One turn moves each row of this set onto another row. After a few examples, where does it send each row asked below?
K_578: [ -2   0 -21 -21   6 -14 -45 -11  -7 -10  11  -1   9 -33   1 -17  21  15
  11 -11   9 -47  14 -14   5   7 -15  -1 -12   6]
K_600: [  7   5  16 -19   3   0  34  -2  33   6  -3   8 -19  39  36  -1 -26  10
 -28   6 -19  26  -6  13 -13   8   2 -14  19  -1]
K_287: [ 10  14 -12 -19 -15 -11 -59 -22 -12   1  15  10   2 -43 -10 -15  -1  15
  -3 -11   9 -27  -4 -17  15  18 -15  -2 -22   1]
K_332: [  0 -19 -14  10   2   5  57   8  -9 -14  18 -18 -16  -4 -24  12  17  -4
 -15  -4 -24  12   9  22  15  24  -1 -26  22   0]
K_785: [ 20  -2  13  10  32   8  14  34 -11  -1  -3  16   5  24 -10   8  -8  -8
 -24   7  45  47  -7 -15 -16  30  -1 -23   2  -3]
K_72: [  1  15  -1  -9 -25   0 -64 -23   2   6   8   5   6 -29  -5 -22 -12  10
  -1 -16  17 -25  -2 -11   9   5 -17   8 -20  -1]
K_873: [ -7   1  -7  -7 -11   0 -53 -11   5  -6   6  -5  13 -21   5 -26   4   7
  18 -18   9 -43   5  -9   4 -13 -20  14  -4   8]
K_491: [  9   2   6 -25  14 -10  42  -4  26  -1   0   7 -19  32  33   2 -12  15
 -35  16 -20  26  -3  12 -10  14   6 -17  14  -6]
K_275: [ 10  18  -8  -9 -27   2 -61 -17  -5  10   3   8   6 -36 -13 -19 -18   8
   8 -15  13 -22  -5  -9  12  -3 -20  11 -17   3]
K_636: [  4 -14  -9  21 -12  14  56  17  -5  -3   6 -18 -15  -8 -29   7  -2 -10
   3  -6 -27  16   5  22  15   5  -8 -20  36   8]
K_831: [ 13  -1  18  15  27  15  10  34  -2   5  -4  16   8  31  -6   5 -15  -9
 -13   2  48  49 -12 -13 -17  16  -4 -17   3   1]
K_232: [-17 -20   7  27 -14  29  40  -2  19 -12  18 -31 -10  19  -9  -4   4 -14
 -23  -9 -13  11   6  28   1   4  -4 -11  25  -3]
K_292: [ -8  -5 -10 -16  -4  -4 -55 -16   3 -13  12 -10  13 -20   7 -24  18  10
   8 -10  14 -47   9 -16   3  -4 -18  10 -11   6]
K_418: [ 22   2  13  10  29   6  16  37 -11   4  -4  20   4  24 -12   7 -12  -6
 -13   5  47  49  -8 -14 -11  23   0 -18   2   2]
K_718: [ 14  20 -10 -13 -17  -9 -56 -15 -15   5   4  12   5 -44 -16 -11 -14  11
  10 -14   9 -23  -5 -16  14  10 -16   4 -20   7]
K_512: [ 24   6   4 -23   4 -14  49  10  16  12 -12  14 -22  18  26   3 -34  13
 -10  11 -28  28  -9  14  -2   2   0 -20  30   7]
K_990: [ 12  -2  15  11  29  11   9  29  -3   2  -2  12   5  34  -4   4 -10  -5
 -21   4  50  49  -9 -13 -17  26   1 -17   0  -4]
K_454: [  5   3 -10  -9  -9  -8 -48  -6  -4   2  -3  -3  11 -35  -2 -23   0   6
  28 -16   5 -39   5 -11   8 -18 -22  11   1  17]
K_761: [ 21   0  16  13  25   9  13  36  -8   8  -6  20   8  26 -11   4 -16  -9
 -12   2  46  50 -12 -12 -15  21  -4 -19   5   2]
K_763: [-11 -16   5  30 -20  25  47   8  10  -5  10 -25 -11   9 -21  -1  -9 -14
   2  -9 -19  14   2  26   6  -9  -8  -7  36   3]
K_123: [  4  15  -7 -14 -20  -7 -60 -26  -4   0  16   5   6 -32  -8 -14  -3  11
  -8 -11  15 -27   1 -15  11  16 -12   3 -27  -5]
K_68: [-13 -24  -4  16  -3  15  45  -2   6 -21  26 -29 -12  12 -12   5  21  -7
 -30  -3 -20   9  14  21   5  27  -1 -18  16  -9]
K_506: [ 23   2   1 -31  13 -19  49   5  17   4  -4  14 -23  22  28   7 -16  19
 -25  13 -29  26  -3  10  -2  19   4 -26  21  -2]
K_672: [ 16   8  15 -17  -2  -3  41   4  27  11 -14   8 -16  28  29  -5 -36  12
 -13  10 -23  28 -12  17  -9  -7  -1  -9  30   3]
K_92: [  8   1 -20 -19  -1 -17 -42  -1 -11  -3   1   0   9 -40  -6 -15  10   9
  23 -11   3 -44   8 -13  13  -5 -19   2  -3  14]

K_785 -> K_761
K_600 -> K_506
K_636 -> K_232
Now find these:
K_275 -> K_123
K_92 -> K_873

